Each row is where one point has got to under a steady rotation. How many ticks took it there?
The counts run from 0 to 355.
[-17 -36   2   5   7 -43  -8  11 -32  17 -10  12   6  -5  -7 -16 -25 -12
 -14  14   5   3   3  30   6  25  -5 -22  -8  -5   7   2 -50  26  -5   4] : 215
[ -1  15  27  45  11 -19   5  -4 -15  15 -21  -1  -9  -4  -4  15   0  38
  22  11  12   3 -50  -2  -5  -5   1  -1  -9  -2  19 -24 -23  26 -15   2] : 277
[-26 -16   9  12  33 -23  16  16   3  20 -24 -26  16   8   4  30 -18  10
 -11  -3   2   2  -5   3 -31 -13  -7  -3   0 -13 -15 -40 -30  23  16   0] : 7
[-15  29   7  11  27 -32  18  15  15  27  -7  36   3 -16  16 -17  28 -28
  21  12  16  -4 -16  12  12   0  -7   1   8 -11 -17  15   8   8 -11  24] : 63
[ -1 -22  17  -3  10 -18  14 -26 -23  17 -16  12  10 -28 -16  -6   5  39
 -20  10  16 -32  -2  38   5  -3   3 -27 -13 -10 -11 -14 -16  21  -6  14] : 106
[-36 -21  15   6  27   5   9   2   1  13 -19 -32  37  23   5  30   2 -14
  -9  10   8  14 -10 -17 -21  -8 -16  -9 -14  15   3 -24 -21 -22  16  -8] : 10
[-25  27  17   9   3 -33 -12  28   6  -2 -14  11   5 -27  13  -4  -2 -16
  34  12  34  -8   1  -5  18  -4  18  -6  -1  12  14  27  -6   3  -1  46] : 59
[  2  17  34  19   6 -21 -30  -8  28 -27 -33  27  -4  19 -17   9  -6 -22
  18  13  19   5 -10  -1 -15 -22  15 -11   3   1   0 -14  39   2  -8  22] : 304
[  3 -11   7  10  11  -4  21 -13   9  22 -38  -4  15  30   6  50  28  18
   1   9  18  -5 -32  12   6  12 -15   8 -12  13  -5 -15  11  -5 -13   3] : 136
[ -4  10  17   0  14 -13  22  24  23  32 -14   6 -12  13  -5   4   1 -20
 -21  30  -4  26  31  15  13  -1  11 -24   9  -4  -3 -35  -6  -3   1  42] : 319
[ -9 -15  15  22   7 -29 -13  30   0  14 -24 -25  -6   5 -16   4 -18 -33
  -4  15   0  13   9  17  17 -14  20 -28   4   2   3 -36 -16  16  -2  24] : 322
[-15 -13  16  14  -9 -28   4  11  -4   8  -1 -33   7  -2   7  16  -2 -45
   1  10  -5  10  46 -12   8   1 -18 -29  -8  12  34 -17 -17 -16   6  22] : 328
[ -7   7  10   3  41 -35  12   9  20  16 -24  -2  12  31 -24   5  -5 -21
  -1  17  11   5  10  23  40   9 -21 -24  10 -14  16 -21   9 -17 -24  21] : 316
[-20 -20  13  -4   8 -17   3 -30  -8 -10 -19  26  46 -10  -8   5  39   2
  23  -5  19 -31  -4  13  15  13 -10  -7 -19  -3  -2  36   1 -15  -7  -7] : 235
[-12   0  14  23  22   2  19 -17  -8  41 -12   2  10  10 -17  13   8  23
  -2  29   9 -11 -44   5 -12   2 -26  13 -26 -13  23 -23  -2  -3 -31 -13] : 280
[ 17 -22   7  26 -33 -21 -18   0 -18  -9 -15  10  -2   5  23 -15  23 -29
   1 -13   2   9   6  -7 -12  21  -3 -28 -29  22  11   4 -34 -22  22  13] : 84
[  9 -15  13  23 -15 -48 -15   8  15   8  -2  10   7  12   9  11   7 -55
  14  -1  21 -19   2   1   9   5 -35  -5  -4  14   7   7  30   5 -12   7] : 198
[-23 -10  10   0   2 -25  28  10  11  17  12  23 -13  -2  -9  15  -2  12
 -24  -3  -2  42  15  10   2  15 -12  18 -22 -15   5 -19  -4 -27 -23  28] : 38
[ -9  -4  15   7  17   1  26 -29  -8 -13 -25 -14  38 -11  20  16  29  15
   6 -29  -7 -20  36 -24 -27  -1  -5 -15 -14  -1   6 -18 -18 -22  26  21] : 120
[-17   3   1  14  20   1  -9  -7  13  21 -30   2  -6  -7 -40   3 -25  15
   9  35  -4  -1 -19   0 -40  -3  11  -7 -30 -31   8 -29 -14 -12  -4   3] : 286
[ -4  -4  20   8  28 -15  16   9  14  31 -16 -10   0  12 -20   4  14 -27
 -10  23  15   5  13  27  39  -2 -15 -20   4  -6  10 -25  15 -17 -23  15] : 317
[-10 -17  25  28  30  -6  35   2   5  19 -14 -25  23  16  11  17  13  20
   8  -4 -19  19  -8  18  18 -12  -2 -29  -6   0   0 -37 -34 -17  -4   7] : 2
[-27  -4  33   4  14 -17  -4  -4  24  -4  -1  13  12  16  -7  40  18   3
   7   9  22  37 -37   2  12  14 -16   0  -3   4  13  14   1 -27 -31 -10] : 28
[-39  19  42  34  -7  -3  -2  -3  -3  -8   3  17   2  11   5  16  -6   6
  17  31  17  19 -18 -13  12 -25   5  15 -11  17  29 -13   6  -5 -18  33] : 166
[-22 -12  20  -7  -9 -39  -6   7  17  19  -9 -12   3 -28   2  29 -11 -40
  -7  25   4 -19  36 -17 -24  -2 -13 -29   5  -9  17  -7  -4  22  14  13] : 331
[ 14 -12  23   4 -10 -45   0  13  22  33   7  13 -11 -22   1   6  13 -23
  -2  19  20 -19 -14  24  25  10 -15 -33   6   0 -11   9   6  29 -19   2] : 206
[-24   2   7  -5   1 -32 -18  18  16  15 -19   4   1 -21  20   7 -11 -46
 -15 -26  36   3   4  10 -29 -21 -14 -29   1 -14  -6 -23  14  -7   4  10] : 188
[ -2  -9 -18   4  33 -22  18  -5  -4   1 -50 -16   9   5 -13  -3   7   3
 -11 -25  16 -11  -3   0   8  27   0 -12 -18 -26 -15   1 -28 -42  22   4] : 253
[ -7   1  19  -1  21  -3  21  15  19  40  -5  -6  -6  17  -7   7  13 -16
 -25  31  15  17  16  27  18  -9   1 -27   6  10  -5 -33   7 -12 -10  25] : 318
[ 11  -6  32  12 -19 -34 -16  18  10   1   5  12  -5   5  18   7   0 -18
  14  21  27   3  -9   8  32  13   0 -44   3  31  10  23  -5   5  -1  33] : 203
[  4  13  19  31   0 -12   5 -12   4  -3 -27  -5  -5  11 -12  28  -3  13
   4  27  28 -37 -21 -51 -22   7  11   0  -7  17  -2  17 -14   5  22  26] : 267
[  5   1   3  12  -7 -22  17  31  17  42  -6  16  -7 -30  17  -3   9  -5
  29  18  -7 -20   9  23  -3   6   4   0 -28   1  18  -5   9  10 -20  33] : 68
[ -5 -27  10  18   9 -34  10  18   6  35 -18 -21  -6  -2 -16   2  -1 -40
 -17  13  -7  -9  36   6   0  -7 -18 -11  -4 -14   2 -41   7  11 -14   6] : 324
[ 16  16  33  37   4  -6  28  -8  13  26  -7  15 -16   1  -6  20  14  45
  21  34 -17  -5 -26 -27 -22   6   4  16 -14 -11   6  -3 -18  18  -3  27] : 275
[-17  -9  31   1   0 -15   8   4  51  10  -3  27  -8  20 -20  42  15  18
   5  35  -2  34 -12   6   7  14   8   7 -16  -6  -1   8  10 -21 -21  20] : 30
[-19  -3  16 -19   2  -2  16 -25   9   1 -15  45  26  -3  20   8  42  12
   6  12   9 -15   4   7  -1   8  18  -4 -14  16 -37  36 -13  -7  11  23] : 237
[ 23 -13  27  23  -4 -44 -17 -29  -8 -17 -23  35   3   3 -25 -18   5   9
  23  15  -3 -25  -9   5  18  19   0 -23  -4  -9  -6  23  -7  25  -5   4] : 97
[-12  23  11  25  20 -30  24  18  11  32  -3  26   9 -16  24 -19  30 -28
  33  -1   1   2  -5  14  24  13 -11 -10   5 -13   5  17  -5  -7 -13  20] : 64
[ -8   9  21  18  -7 -15 -15 -12  -8 -14 -25   5   1 -20   3  15  -8  -3
  -3 -26  15  11  -5  -1 -56 -22  -4 -10 -16 -10  26 -49   8 -10   0   6] : 295
[-30 -20  18   7   2 -30   4 -25 -21  -1   4  31  20 -18  16 -16  29 -26
  -9 -11 -12   7  18  -9 -19   7 -10  -6  -1  -5 -29  14 -32   5  19  -6] : 226
[ 13   4  30  18   1 -14   8 -15   9  -6 -33  -7  10   2  15  48  31  28
  27 -15   1  -8 -33  -1 -13  -4  19   6  -1   2 -10 -15   3  26  -4  13] : 132
[ 12   0  18  19   8   4  17 -20  25 -11 -40  -4  18  25   7  42  35  15
  29  13 -15 -17  -5 -20 -14   4  18   6  -6   9 -15   5   8   5   8  29] : 130
[ -6 -13   8  -2  14 -24  -7  -4   7 -13 -50  24  19  -4  -7  -4  18  22
  27  -5   4 -18 -18  23  21   7  37  -1 -16  -3 -30  26  -7  10  -3  19] : 241
[-31  -6  22  -5 -19 -25   5   0  12 -11   9  32  28  -6  22  29  19   9
  26  19 -12  11  10  22  24  32  -5 -25  -9  -7  28  17 -21  -4 -10  15] : 346
[  8 -29   5   5  14 -29   4 -14   8   0 -42  18  21  -1 -16   0  26  23
  20  -5  -1 -33 -14  28  13  10  14   6 -24 -18 -28  20   8   7 -17   9] : 242
[-27 -10  30  19 -30 -42 -20   3  -3 -14   0  12  14 -20  24  24  16 -24
  37   8  -5   0  -6   8   7  -2  10 -18   8   8   9   6 -15  35 -13   3] : 340
[-39  -9  20 -10 -17 -26   9  -7  -4  17   7  36  22   1  31  25  28 -14
  -1  23  -1   0  -9  25  13  20 -23  -1   5   8  -5   6  -9  17 -16   3] : 344
